Here are some rows, each followed by its group. Rows of different groups can look alike.
[ 0.4 -1.5  1.1  1.4  0.4 -1.1  1.3  0.8  0.2 -1.4  1.3  1.   0.2 -1.3  1.3  0.9  0.1 -1.4  1.3  1.   0.2 -1.4  1.3  1. ] 1
[-0.9  1.4 -1.3 -1.2 -0.8  1.4 -1.2 -1.1 -0.8  1.5 -1.  -0.9 -0.8  1.4 -0.9 -0.7 -0.8  1.4 -0.8 -0.6 -0.8  1.3 -1.  -0.8] 2
[-0.9 -0.4 -0.3  0.4 -0.9  0.1  0.3 -0.5 -0.8  0.3 -0.2  0.5 -0.7  0.4  1.   0.1 -0.8 -0.1  0.3  0.7 -0.8 -0.3  0.8  0.1] 3
[-0.6 -0.6  1.   0.9 -0.7 -0.3  0.7  1.3 -0.8 -0.5  0.9  1.  -0.7 -0.2  0.9  1.2 -0.7 -0.2  1.   1.  -0.8 -0.5  0.8  1.1] 1
[-1.2  1.  -1.6 -1.7 -1.1  1.3 -1.9  0.9 -1.2  0.7 -1.4  0.1 -1.2  0.3 -2.   0.6 -1.1  0.2 -1.7  0.2 -1.1  0.2 -1.9  0.3] 4
[-0.6  1.5 -1.2 -1.1 -0.5  1.5 -0.6 -1.2 -0.5  1.7 -0.5 -0.7 -0.5  1.5 -0.4 -0.6 -0.4  1.6 -0.6 -0.9 -0.6  1.3 -0.7 -0.9] 2
[-0.7  1.7 -0.7 -0.6 -0.6  1.6 -0.2 -0.6 -0.6  1.8  0.  -0.1 -0.6  1.6  0.1 -0.3 -0.8  1.2 -0.2 -0.2 -0.7  1.2  0.  -0.3] 5
[ 1.3 -0.1  1.   0.3  1.2 -0.5  0.5  0.7  1.3 -0.5  0.4 -0.2  1.3  0.  -0.2 -0.1  1.2  0.3  0.2 -0.5  1.1  0.4  0.2  0.2] 6
[ 0.  -1.4  1.2  1.2 -0.3 -0.9  1.   1.2 -0.6 -1.1  1.1  1.  -0.6 -0.9  1.1  1.3 -0.6 -1.   1.1  1.2 -0.5 -1.   1.2  1.2] 1
[ 0.5 -1.4  1.3  1.3  0.3 -1.2  1.4  1.1  0.3 -1.3  1.2  0.8  0.2 -1.3  1.4  1.1  0.3 -1.4  1.2  0.8  0.2 -1.3  1.4  1.1] 1
[-1.   1.  -0.6  0.2 -0.9  1.1  0.7 -0.9 -0.9  1.   0.4  0.7 -0.9  0.7  1.1 -0.1 -1.   0.7  0.7  0.8 -0.9  0.5  0.8 -0.2] 5
[-1.1 -1.  -0.6  0.6 -1.2 -0.8  0.3 -0.9 -1.1 -0.7 -0.3  0.8 -1.1 -1.2  0.5 -0.5 -1.  -1.  -0.2  0.7 -1.1 -1.2  0.6 -0.3] 3
[-0.6  1.6 -0.9 -0.8 -0.6  1.5 -0.5 -0.7 -0.5  1.8 -0.3 -0.4 -0.5  1.8  0.1 -0.4 -0.7  1.3 -0.3 -0.5 -0.8  1.1 -0.5 -0.4] 2
[-1.1  0.8 -0.7  0.3 -0.9  1.1  0.8 -0.8 -0.8  1.2  0.5  0.7 -0.9  0.6  1.1 -0.2 -0.9  0.5  0.5  0.6 -0.9  0.3  0.7 -0.3] 5
[-1.1  1.2 -1.5 -1.8 -1.1  1.3 -1.9  0.8 -1.1  0.9 -1.6 -0.3 -1.1  0.7 -1.8  0.6 -1.1  0.5 -1.7  0.  -1.1  0.6 -1.8  0.3] 4
[ 1.2 -0.5  1.1  1.1  1.2 -0.8  1.4 -0.2  1.3 -0.4  0.7  0.   1.2 -0.4  1.1 -0.6  1.2 -0.1  0.9  0.   1.3 -0.1  1.2 -0.4] 7
[ 1.3 -0.1  1.   0.3  1.2 -0.5  0.4  0.5  1.1 -0.6  0.2 -0.3  1.2 -0.1 -0.3 -0.1  1.1  0.2  0.1 -0.5  1.2  0.5  0.3  0.3] 6
[-1.1 -1.5 -1.   0.8 -1.2 -1.1  0.2 -1.4 -1.2 -1.4 -0.6  0.6 -1.1 -1.4  0.6 -0.8 -1.1 -1.5 -0.3  0.6 -1.1 -1.6  0.5 -0.6] 3
[-1.1 -1.5 -1.1  0.7 -1.3 -1.3  0.2 -1.3 -1.1 -1.2 -0.7  0.6 -1.1 -1.5  0.6 -0.8 -1.1 -1.5 -0.2  0.7 -1.1 -1.6  0.5 -0.5] 3
[-1.  -1.  -0.5  0.7 -1.1 -0.8  0.3 -1.  -1.2 -0.9 -0.4  0.8 -1.  -1.   0.5 -0.7 -1.1 -1.2 -0.2  0.8 -1.1 -1.3  0.5 -0.3] 3
[-0.9  0.9 -1.4 -0.9 -0.8  1.2 -0.8 -1.3 -0.8  1.3 -0.6 -0.8 -0.9  0.9 -0.4 -0.7 -0.9  0.8 -0.6 -0.7 -0.9  0.7 -0.7 -0.7] 2
[ 1.2 -0.8  1.1  1.   1.1 -1.1  0.9 -0.3  1.2 -0.8  0.6  0.1  1.2 -0.7  0.8 -0.6  1.1 -0.7  0.6  0.   1.2 -0.9  0.7 -0.4] 7
[ 1.  -0.7 -0.5 -0.8  1.1 -0.6 -1.3 -0.7  1.2 -0.3 -1.  -1.1  1.1 -0.3 -1.2 -0.8  1.2 -0.1 -0.9 -0.9  1.2 -0.1 -1.  -0.7] 7
[ 1.2 -0.2  1.   0.7  1.2 -0.7  0.9 -0.1  1.3 -0.3  0.6  0.   1.2 -0.1  0.6 -0.4  1.3  0.4  0.5 -0.2  1.2  0.3  0.9 -0.3] 6
[-0.9  1.5 -1.2 -1.1 -0.8  1.5 -1.1 -0.8 -0.7  1.7 -1.  -0.9 -0.9  1.4 -0.9 -0.6 -0.7  1.4 -0.8 -0.7 -0.7  1.5 -0.9 -0.7] 2
[ 1.3 -0.3  1.   0.7  1.1 -0.9  0.9 -0.2  1.3 -0.6  0.4 -0.1  1.2 -0.4  0.5 -0.5  1.3  0.2  0.6 -0.2  1.2  0.2  0.9 -0.2] 6
[ 1.1 -1.   0.9  0.9  1.2 -0.9  1.  -0.3  1.1 -1.   0.3  0.   1.2 -0.6  0.9 -0.4  1.3 -0.6  0.5 -0.1  1.1 -0.8  0.7 -0.4] 7
[ 0.5 -1.3  1.1  1.1  0.2 -1.2  1.   1.1  0.1 -1.3  1.1  1.   0.2 -1.2  1.2  1.1  0.1 -1.3  1.2  1.   0.1 -1.2  1.3  1.3] 1
[-1.1 -1.2 -0.1  1.3 -1.1 -1.   1.2 -1.  -1.1 -1.1  0.5  0.9 -1.  -1.2  1.4 -0.3 -1.1 -1.5  0.8  0.6 -1.1 -1.6  1.2  0.2] 5
[-1.1 -1.1 -0.4  1.3 -1.1 -1.   1.  -1.2 -1.  -0.9  0.4  0.7 -1.1 -1.3  1.3 -0.6 -1.1 -1.5  0.5  0.6 -1.1 -1.3  1.1 -0.3] 5
[-0.3  1.7 -1.3 -1.1 -0.1  1.5 -0.8 -1.7 -0.1  1.6 -0.9 -1.3  0.   1.5 -1.  -1.4  0.   1.5 -0.8 -1.4  0.   1.5 -0.9 -1.4] 2
[ 1.3  0.3  1.   0.2  1.2 -0.2  0.6  0.4  1.3  0.   0.7 -0.1  1.3  0.5  0.4  0.1  1.3  0.6  0.4 -0.4  1.3  0.9  0.6  0.2] 6
[ 1.   0.2 -0.5 -0.7  1.1  0.2 -1.  -0.6  1.1  0.2 -1.  -1.1  1.   0.2 -1.  -0.7  1.   0.3 -0.8 -0.7  1.   0.3 -0.9 -0.6] 7
[-1.2  1.4 -1.6 -1.9 -1.2  1.4 -1.8  0.4 -1.1  1.3 -1.4 -0.5 -1.   1.  -1.8  0.2 -1.   1.1 -1.5 -0.4 -1.1  1.  -1.8 -0.2] 4
[ 1.1 -1.1  1.   0.7  1.  -1.3  0.7 -0.1  1.2 -1.   0.3  0.1  1.2 -1.   0.5 -0.4  1.2 -0.8  0.4 -0.1  1.1 -1.   0.5 -0.4] 7
[-1.1 -1.1 -0.5  1.1 -1.1 -0.8  0.9 -1.4 -1.1 -0.7  0.3  0.7 -1.1 -1.1  1.3 -0.6 -1.  -1.1  0.5  0.5 -1.1 -1.3  1.  -0.4] 5
[ 1.1 -1.2  0.9  0.8  1.2 -1.1  0.8 -0.2  1.1 -1.2  0.1  0.   1.3 -0.7  0.7 -0.3  1.2 -0.8  0.4  0.   1.2 -0.9  0.6 -0.4] 7
[ 0.9 -0.2 -0.4 -0.8  1.  -0.2 -1.1 -0.5  1.1  0.  -0.8 -0.9  1.1  0.3 -0.9 -0.6  1.1  0.1 -0.9 -0.9  1.1  0.2 -0.9 -0.7] 3
[-0.4 -1.3  1.4  1.4 -0.7 -1.   1.2  1.2 -0.8 -1.1  1.4  1.2 -0.6 -0.9  1.5  1.4 -0.7 -1.   1.5  1.3 -0.8 -1.2  1.3  1.2] 1
[-0.9  1.  -1.3 -0.9 -0.9  1.2 -0.8 -1.2 -0.8  1.4 -0.7 -0.8 -0.9  1.1 -0.5 -0.7 -0.9  0.9 -0.5 -0.6 -0.8  0.9 -0.5 -0.7] 2
[-0.6 -0.8  1.2  1.2 -0.7 -0.5  1.   1.3 -0.8 -0.6  1.1  0.9 -0.8 -0.4  1.2  1.4 -0.8 -0.5  1.1  1.3 -0.7 -0.4  1.2  1.3] 1
[-0.7  1.5 -0.9 -0.8 -0.8  1.4 -0.3 -0.7 -0.7  1.6 -0.1 -0.2 -0.6  1.5  0.1 -0.3 -0.7  1.4  0.  -0.1 -0.7  1.3  0.  -0.3] 5
[ 1.3  0.   0.9  0.2  1.2 -0.4  0.6  0.1  1.2 -0.3  0.2 -0.3  1.3  0.3  0.1 -0.5  1.2  0.5  0.2 -0.6  1.3  0.7  0.6 -0.1] 6
[-1.2  1.  -1.5 -1.7 -1.1  1.2 -2.   0.9 -1.2  0.8 -1.4  0.1 -1.1  0.3 -1.9  0.6 -1.2 -0.1 -1.9  0.1 -1.2  0.1 -1.9  0.4] 4
[-0.6  1.6 -1.2 -1.  -0.5  1.6 -0.7 -1.3 -0.5  1.6 -0.9 -1.2 -0.6  1.4 -0.7 -1.1 -0.5  1.5 -0.6 -0.9 -0.5  1.5 -0.7 -0.9] 2
[-1.2 -0.9 -0.6  0.4 -1.3 -0.7 -0.3  0.1 -1.2 -1.  -0.5  0.7 -1.1 -1.1 -0.2  0.3 -1.2 -1.2 -0.3  0.7 -1.2 -1.4 -0.1  0.6] 4
[-1.1  1.3 -1.4 -1.5 -0.9  1.5 -1.5 -0.3 -0.9  1.4 -1.2 -0.7 -1.   1.1 -1.4 -0.2 -0.9  1.2 -1.4 -0.7 -0.9  1.3 -1.3 -0.4] 2
[ 1.2 -0.9  0.8  0.4  1.1 -1.1  0.4 -0.2  1.2 -1.  -0.2 -0.3  1.2 -0.6 -0.1 -0.7  1.2 -0.5 -0.1 -0.5  1.2 -0.3  0.1 -0.5] 7
[ 0.5 -1.3  1.4  1.3  0.2 -1.3  1.2  1.1  0.2 -1.3  1.3  1.   0.1 -1.3  1.4  1.   0.  -1.4  1.4  1.2  0.1 -1.3  1.4  1.1] 1
[-1.1 -0.9 -0.3  1.  -1.2 -0.8  0.6 -0.2 -1.2 -1.1  0.   1.  -1.2 -1.3  0.7  0.3 -1.2 -1.4  0.3  1.  -1.2 -1.4  0.7  0.8] 4
[-1.   1.2 -1.2 -1.1 -0.8  1.5 -1.2 -0.5 -0.9  1.5 -0.8 -0.6 -1.   1.2 -1.1 -0.1 -0.9  1.2 -0.9 -0.5 -1.   1.1 -1.2 -0.2] 2
[ 1.1 -0.6  1.   0.7  1.1 -0.8  0.7  0.5  1.1 -0.9  0.4  0.   1.  -0.8  0.2  0.1  1.2 -0.5  0.1 -0.2  1.1 -0.5  0.2 -0.2] 6
[ 1.1 -0.7 -0.5 -0.8  1.1 -0.5 -1.2 -0.8  1.1 -0.4 -1.  -1.   1.2 -0.2 -1.2 -0.9  1.1 -0.2 -1.  -0.9  1.  -0.4 -1.1 -0.7] 7
[ 1.2  0.5  1.  -0.3  1.4  0.7  0.2  1.   1.3  0.8  0.9 -0.3  1.2  0.9  0.1  0.7  1.2  0.8  0.8 -0.2  1.3  0.8  0.1  0.4] 6
[ 0.9 -1.3  1.1  1.2  0.9 -1.2  1.   0.3  0.7 -1.4  0.9  0.6  0.8 -1.2  1.1  0.5  0.9 -1.2  1.1  0.8  0.9 -1.4  0.8  0.4] 6
[ 1.2  0.1  1.   0.3  1.3 -0.2  0.6  0.3  1.2 -0.2  0.6 -0.1  1.3  0.4  0.2  0.1  1.3  0.6  0.5 -0.3  1.2  0.6  0.5  0.1] 6
[ 0.9 -1.2  1.1  1.1  0.8 -1.3  1.1  0.6  0.8 -1.3  0.8  0.4  0.7 -1.5  0.9  0.2  0.8 -1.4  0.9  0.4  0.7 -1.5  1.   0.5] 6
[-0.6  1.7 -1.2 -0.9 -0.5  1.6 -0.7 -1.3 -0.5  1.8 -0.7 -1.  -0.5  1.6 -0.6 -1.  -0.5  1.5 -0.7 -1.  -0.5  1.5 -0.8 -1. ] 2
[-0.2 -0.9  1.2  1.1 -0.6 -0.8  1.1  1.6 -0.6 -0.5  1.2  1.3 -0.6 -0.4  1.2  1.3 -0.6 -0.4  1.4  1.3 -0.6 -0.5  1.2  1.4] 1
[-1.2  1.1 -1.4 -1.6 -1.   1.3 -1.8  0.7 -1.1  0.9 -1.5 -0.3 -1.1  0.9 -1.6  0.6 -1.1  0.5 -1.7  0.  -1.   0.7 -2.   0. ] 4
[-1.1 -1.5 -0.4  1.4 -1.2 -1.2  1.3 -1.3 -1.1 -1.4  0.8  0.8 -1.2 -1.7  1.4 -0.3 -1.1 -1.6  1.2  0.6 -1.2 -1.9  1.3  0. ] 5
[-1.1 -0.7  0.5  0.9 -1.2 -0.7  0.6  0.6 -1.1 -0.9  0.7  0.9 -1.1 -0.9  0.8  0.9 -1.1 -1.   0.7  0.9 -0.9 -0.8  0.7  0.8] 1
[ 0.9  0.8  0.3 -0.4  1.   0.4 -0.1  0.3  0.9  0.1  0.4 -0.2  1.   0.2 -0.5  0.3  0.9  0.2 -0.1 -0.7  0.9  0.4 -0.9 -0.3] 3
[-0.2  1.7 -1.3 -1.1  0.   1.5 -0.9 -1.6  0.1  1.9 -0.8 -1.3  0.1  1.7 -0.7 -1.2  0.1  1.5 -1.  -1.4  0.   1.5 -0.9 -1.3] 2
[0.3 0.9 0.3 0.  0.3 0.6 0.6 0.6 0.3 0.2 0.8 0.5 0.2 0.  0.5 0.5 0.1 0.  0.2 0.  0.1 0.3 0.  0.1] 3
[-1.3  0.3 -1.4 -1.6 -1.2  0.7 -1.8  1.  -1.1  0.3 -1.2  0.1 -1.2 -0.2 -1.6  0.8 -1.2 -0.8 -1.6  0.1 -1.2 -0.6 -1.8  0.4] 4
[-0.5 -0.8  1.2  0.9 -0.8 -0.7  0.9  1.5 -0.7 -0.4  1.1  1.2 -0.7 -0.1  1.2  1.5 -0.8 -0.5  1.   1.1 -0.8 -0.4  1.2  1.3] 1
[-1.2  1.2 -1.5 -1.8 -1.   1.4 -1.8  0.6 -1.1  1.1 -1.3 -0.4 -1.1  1.  -1.6  0.5 -1.1  0.6 -1.6 -0.2 -1.1  0.8 -1.8  0.2] 4
[ 0.6 -1.4  1.2  1.3  0.6 -1.3  1.2  0.8  0.6 -1.4  1.1  0.8  0.5 -1.5  1.2  0.8  0.6 -1.4  1.3  0.8  0.6 -1.5  1.2  0.7] 1
[-0.5  1.6 -1.2 -1.1 -0.4  1.5 -0.8 -1.3 -0.5  1.7 -0.6 -0.7 -0.3  1.6 -0.7 -1.  -0.5  1.5 -0.6 -0.8 -0.4  1.5 -0.7 -0.9] 2
[-0.4 -1.4  1.3  1.4 -0.8 -1.1  1.1  1.1 -0.7 -0.9  1.5  1.1 -0.7 -0.9  1.5  1.3 -0.7 -1.1  1.4  1.2 -0.7 -1.1  1.5  1.3] 1
[-1.1  1.3 -1.5 -1.6 -1.   1.6 -1.6  0.9 -1.1  1.1 -1.4 -0.4 -1.1  0.9 -1.7  0.5 -1.1  0.6 -1.6 -0.2 -1.   0.9 -1.7  0.2] 4
[ 0.3  0.9  0.3  0.   0.4  0.5  0.4  0.3  0.3  0.2  0.9  0.5  0.3  0.   0.4  0.4  0.  -0.1  0.1  0.   0.   0.3  0.   0.1] 3
[-0.3  1.7 -1.4 -1.2 -0.1  1.6 -0.7 -1.6  0.   1.6 -1.  -1.4  0.   1.5 -0.9 -1.4  0.   1.6 -0.8 -1.2  0.1  1.4 -1.1 -1.6] 2
[-0.9  0.9 -0.7  0.1 -1.   0.8  0.6 -0.9 -0.8  1.3  0.6  0.8 -0.9  0.8  1.3 -0.1 -1.   0.4  0.6  0.7 -0.9  0.3  0.6 -0.2] 5
[-1.1  1.3 -1.5 -1.6 -1.   1.4 -1.7  0.  -1.   1.4 -1.3 -0.7 -1.   1.3 -1.3  0.1 -0.9  1.  -1.4 -0.6 -1.   1.  -1.6 -0.1] 2
[ 0.  -0.9  1.3  1.2 -0.3 -0.8  1.   1.4 -0.5 -0.7  1.2  1.2 -0.5 -0.7  0.9  1.1 -0.7 -0.7  1.1  1.3 -0.6 -0.7  1.   1.3] 1
[ 0.9  0.7  0.1 -0.5  1.   0.5 -0.1  0.4  1.   0.2  0.4 -0.4  0.9  0.1 -0.5  0.3  0.9  0.2 -0.3 -0.8  0.9  0.4 -0.7 -0.1] 3
[ 1.2 -0.3  1.   0.8  1.3 -0.6  0.9 -0.1  1.2 -0.5  0.4  0.   1.3 -0.1  0.4 -0.6  1.2  0.3  0.7 -0.1  1.3  0.4  0.9 -0.2] 6
[ 1.2 -0.4  1.   0.6  1.2 -0.8  0.4  0.5  1.2 -0.6  0.4 -0.1  1.2 -0.5 -0.1 -0.3  1.2 -0.1  0.2 -0.3  1.1  0.1  0.2  0. ] 6
[ 1.2 -0.4  1.   0.9  1.3 -0.6  1.  -0.3  1.2 -0.6  0.5  0.   1.2 -0.2  0.6 -0.6  1.3  0.1  0.5 -0.2  1.2  0.1  0.9 -0.2] 6
[ 1.2  0.7  1.  -0.3  1.3  0.6  0.   0.9  1.3  0.9  0.9 -0.2  1.3  1.   0.2  0.8  1.3  0.9  0.7 -0.2  1.2  0.8  0.2  0.6] 6
[-0.5 -0.6  1.3  1.1 -0.7 -0.7  0.9  1.5 -0.7 -0.6  1.   1.1 -0.8 -0.3  1.1  1.5 -0.6 -0.2  1.3  1.3 -0.7 -0.4  1.1  1.4] 1
[ 0.9  1.3  0.6 -0.4  0.9  0.9  0.5  0.9  1.   0.6  0.8  0.1  1.   0.8  0.3  0.5  0.9  0.7  0.5 -0.1  0.9  0.8  0.   0.3] 3
[ 0.9  0.6  0.  -0.6  1.   0.4 -0.4  0.1  1.   0.3  0.2 -0.6  1.   0.2 -0.5  0.2  1.   0.3 -0.3 -0.8  1.   0.4 -0.8 -0.3] 3
[ 1.2 -1.   0.9  0.9  1.1 -1.   1.  -0.2  1.2 -0.7  0.5  0.1  1.2 -0.8  0.8 -0.6  1.2 -0.6  0.4 -0.3  1.1 -0.8  0.8 -0.4] 7
[ 1.   0.8  0.3 -0.5  1.   0.5  0.   0.3  0.8  0.   0.4 -0.3  1.   0.2 -0.4  0.3  0.9  0.2 -0.2 -0.6  1.   0.7 -0.4  0. ] 3
[-1.2  1.2 -1.5 -1.6 -1.   1.4 -1.9  0.7 -1.1  0.9 -1.4 -0.4 -1.1  0.9 -1.7  0.5 -1.2  0.3 -1.8 -0.1 -1.   0.7 -1.9  0.2] 4
[ 0.9  0.6  0.  -0.6  1.1  0.5 -0.3  0.4  1.1  0.4  0.1 -0.5  1.   0.3 -0.6  0.1  1.   0.3 -0.3 -0.8  1.   0.4 -0.7 -0.2] 3
[ 1.  -0.6 -0.4 -0.8  1.1 -0.4 -1.2 -0.5  1.1 -0.4 -1.1 -1.2  1.  -0.1 -1.1 -0.6  1.1 -0.1 -0.9 -0.6  1.2  0.2 -0.8 -0.5] 7
Which 5 groups are nearest to each row below, nearest first, going by the distance to the group's nearest row?
[-1.1  1.4 -1.4 -1.7 -1.   1.5 -1.8  0.3 -1.1  1.2 -1.5 -0.7 -1.   1.2 -1.6  0.1 -1.   1.  -1.6 -0.4 -1.   1.1 -1.7 -0.1] -> 4 2 5 7 3
Group 2 spreads out most along one direction. Which 3 other groups' directions of most spread are closest to that one, closest first?
1 3 6
Which 4 groups are nearest to each row below, nearest first, going by the distance to the centre of the group?
[ 1.  -0.6 -0.2 -0.9  1.  -0.5 -1.4  0.1  1.  -0.5 -0.9 -1.   1.1 -0.3 -1.4 -0.3  1.1 -0.2 -0.9 -0.6  1.1 -0.3 -1.2 -0.4] -> 7 3 6 4
[-0.9  1.2 -1.2 -1.1 -0.8  1.4 -1.1 -1.  -0.8  1.4 -0.8 -0.7 -0.9  1.2 -0.8 -0.5 -0.8  1.2 -0.7 -0.5 -0.7  1.2 -0.8 -0.6] -> 2 4 3 5
[ 0.8  0.8  0.3 -0.3  0.9  0.5  0.2  0.5  0.9  0.   0.5 -0.2  0.8 -0.1 -0.4  0.2  0.7 -0.1 -0.2 -0.5  0.9  0.4 -0.7 -0.3] -> 3 6 7 5
[ 1.3  0.3  1.   0.3  1.3 -0.1  0.6  0.3  1.1 -0.3  0.6  0.1  1.3  0.3  0.  -0.2  1.2  0.6  0.5 -0.3  1.3  0.8  0.5  0.2] -> 6 7 3 1
[ 1.2  0.4  0.9  0.4  1.3  0.   0.8  0.3  1.3  0.2  0.8  0.   1.2  0.2  0.3 -0.2  1.3  0.7  0.5 -0.3  1.3  0.8  0.8  0. ] -> 6 7 3 1
[ 1.2 -0.9  0.4 -0.3  1.  -1.  -0.9  0.2  1.2 -0.7 -0.5 -1.   1.1 -0.5 -1.  -0.5  1.2 -0.3 -0.5 -0.8  1.2 -0.3 -0.7 -0.4] -> 7 6 3 5
[-1.2 -0.6 -0.8 -0.4 -1.2 -0.4 -1.3  0.4 -1.2 -0.5 -0.6  0.2 -1.2 -0.7 -0.8  0.8 -1.2 -1.1 -0.7  0.3 -1.2 -1.1 -1.   0.6] -> 4 3 5 1
[ 0.1 -1.   1.4  1.2 -0.3 -1.   1.1  1.4 -0.4 -1.   1.1  1.  -0.5 -0.9  1.1  1.2 -0.5 -0.8  1.4  1.3 -0.5 -0.8  1.3  1.5] -> 1 5 3 6
Which 4 groups are nearest to each row below, nearest first, going by the distance to the group's nearest row?
[ 1.1 -0.9  0.2 -0.6  1.1 -0.8 -1.1  0.   1.1 -0.6 -0.6 -1.   1.1 -0.4 -1.2 -0.6  1.1 -0.4 -0.9 -1.   1.1 -0.2 -0.8 -0.4] -> 7 3 6 2
[-0.3 -0.8  1.3  1.1 -0.6 -0.8  1.1  1.5 -0.7 -0.7  1.   1.1 -0.7 -0.4  1.2  1.4 -0.6 -0.3  1.3  1.3 -0.7 -0.5  1.2  1.4] -> 1 4 3 5
[-1.1 -1.1  0.   1.1 -1.1 -0.8  1.  -0.5 -1.1 -0.9  0.4  0.9 -1.1 -1.2  0.9 -0.1 -1.1 -1.2  0.6  0.8 -1.  -1.2  1.1  0.3] -> 5 4 3 1
Group 5 spreads out most along one direction. Which 3 other groups' directions of most spread are closest to that one, closest first?
6 4 3
Which 5 groups are nearest to each row below, nearest first, going by the distance to the centre of the group?
[-0.7  1.6 -1.2 -1.  -0.6  1.6 -0.6 -1.3 -0.5  2.  -0.6 -0.9 -0.6  1.5 -0.6 -1.1 -0.6  1.4 -0.8 -1.2 -0.7  1.4 -0.9 -1.2] -> 2 4 3 5 7
[-1.1 -1.2 -0.1  1.3 -1.2 -1.   1.2 -0.7 -1.  -1.   0.6  1.  -1.1 -1.3  1.4 -0.1 -0.9 -1.3  0.9  0.8 -1.1 -1.5  1.1  0.1] -> 5 1 3 7 6
[-1.2 -0.7 -0.9 -0.5 -1.3 -0.4 -1.3  0.4 -1.2 -0.5 -0.6  0.1 -1.2 -0.9 -0.8  0.8 -1.1 -1.  -0.8  0.2 -1.2 -1.  -0.9  0.7] -> 4 3 5 1 2
[-1.2  1.3 -1.5 -1.7 -1.   1.6 -1.6  0.4 -1.   1.3 -1.3 -0.5 -0.9  1.2 -1.7  0.2 -1.   1.  -1.5 -0.4 -1.   1.  -1.8 -0.2] -> 4 2 3 5 7
[ 0.9  0.  -0.3 -0.7  1.1  0.1 -0.7 -0.2  1.1  0.  -0.8 -0.8  1.1  0.3 -0.8 -0.5  1.1  0.3 -0.6 -0.7  1.1  0.4 -0.7 -0.6] -> 7 3 6 2 4
[ 1.3  0.8  1.1 -0.3  1.3  0.7  0.2  1.   1.3  0.9  1.1 -0.1  1.4  1.1  0.2  0.8  1.2  0.9  0.9 -0.1  1.3  1.   0.4  0.8] -> 6 3 7 1 5
[-1.1  1.1 -1.6 -1.8 -1.   1.4 -1.8  0.8 -1.   1.2 -1.3 -0.2 -1.1  0.9 -1.7  0.6 -1.1  0.5 -1.6 -0.1 -1.1  0.7 -1.8  0.4] -> 4 2 3 5 7
[ 1.  -0.8  0.1 -0.5  1.2 -0.7 -1.1  0.   1.2 -0.6 -0.8 -1.2  1.1 -0.3 -1.1 -0.6  1.1 -0.2 -0.7 -0.7  1.2  0.1 -0.8 -0.4] -> 7 3 6 2 4
Which 3 other groups have their centres nearest to the centre of group 3, nearest first?
7 6 5
Which 3 other groups have their centres nearest to the centre of group 1, nearest first?
5 3 6
Which 5 groups are nearest to each row below, nearest first, going by the average distance to the group's rows?
[ 1.1 -0.6  0.9  0.8  0.9 -1.   0.8 -0.2  0.9 -1.3  0.2  0.2  1.  -0.9  0.5 -0.4  1.  -0.8  0.2  0.   0.9 -1.   0.4 -0.3] -> 7 6 3 1 5
[-1.1 -1.1 -0.4  1.2 -1.1 -0.9  1.1 -1.3 -1.1 -1.   0.3  0.8 -1.1 -1.2  1.2 -0.6 -1.1 -1.4  0.5  0.6 -1.1 -1.5  1.  -0.3] -> 5 1 3 7 6
Group 3 spreads out most along one direction. Which 3 other groups' directions of most spread are closest to that one, closest first?
6 5 4
Which 4 groups are nearest to each row below, nearest first, going by the average distance to the group's rows?
[ 1.2 -0.5  1.2  1.2  1.2 -0.8  1.3 -0.4  1.3 -0.5  0.6  0.1  1.2 -0.2  1.2 -0.5  1.2 -0.1  0.9  0.   1.2 -0.3  1.1 -0.4] -> 6 7 3 1
[-1.1 -1.1 -0.6  0.7 -1.2 -0.7  0.4 -0.8 -1.1 -0.9 -0.4  0.7 -1.  -0.9  0.7 -0.5 -1.1 -1.1 -0.1  0.7 -1.1 -1.2  0.7 -0.3] -> 5 3 1 4
[-0.4  0.8  0.4  0.3 -0.5  0.7  0.5  0.4 -0.6  0.8  1.1  0.8 -0.5  0.6  0.8  0.7 -0.7  0.5  0.8  0.6 -0.6  0.5  0.7  0.5] -> 5 1 3 6
[-1.2 -1.3 -0.3  1.  -1.2 -1.   0.7 -0.5 -1.2 -1.2  0.2  0.9 -1.3 -1.4  1.   0.5 -1.2 -1.5  0.6  1.  -1.2 -1.7  0.7  0.5] -> 1 5 3 4
[ 1.2 -1.   1.   0.9  1.2 -1.1  0.9 -0.1  1.2 -1.1  0.2  0.   1.1 -0.9  0.5 -0.4  1.2 -0.8  0.4  0.1  1.2 -0.9  0.5 -0.4] -> 7 6 3 1
[ 1.2 -1.1  0.9  0.7  1.1 -1.3  0.7 -0.1  1.3 -0.9  0.4  0.1  1.2 -0.8  0.6 -0.5  1.2 -0.8  0.3 -0.1  1.1 -0.9  0.6 -0.3] -> 7 6 3 1
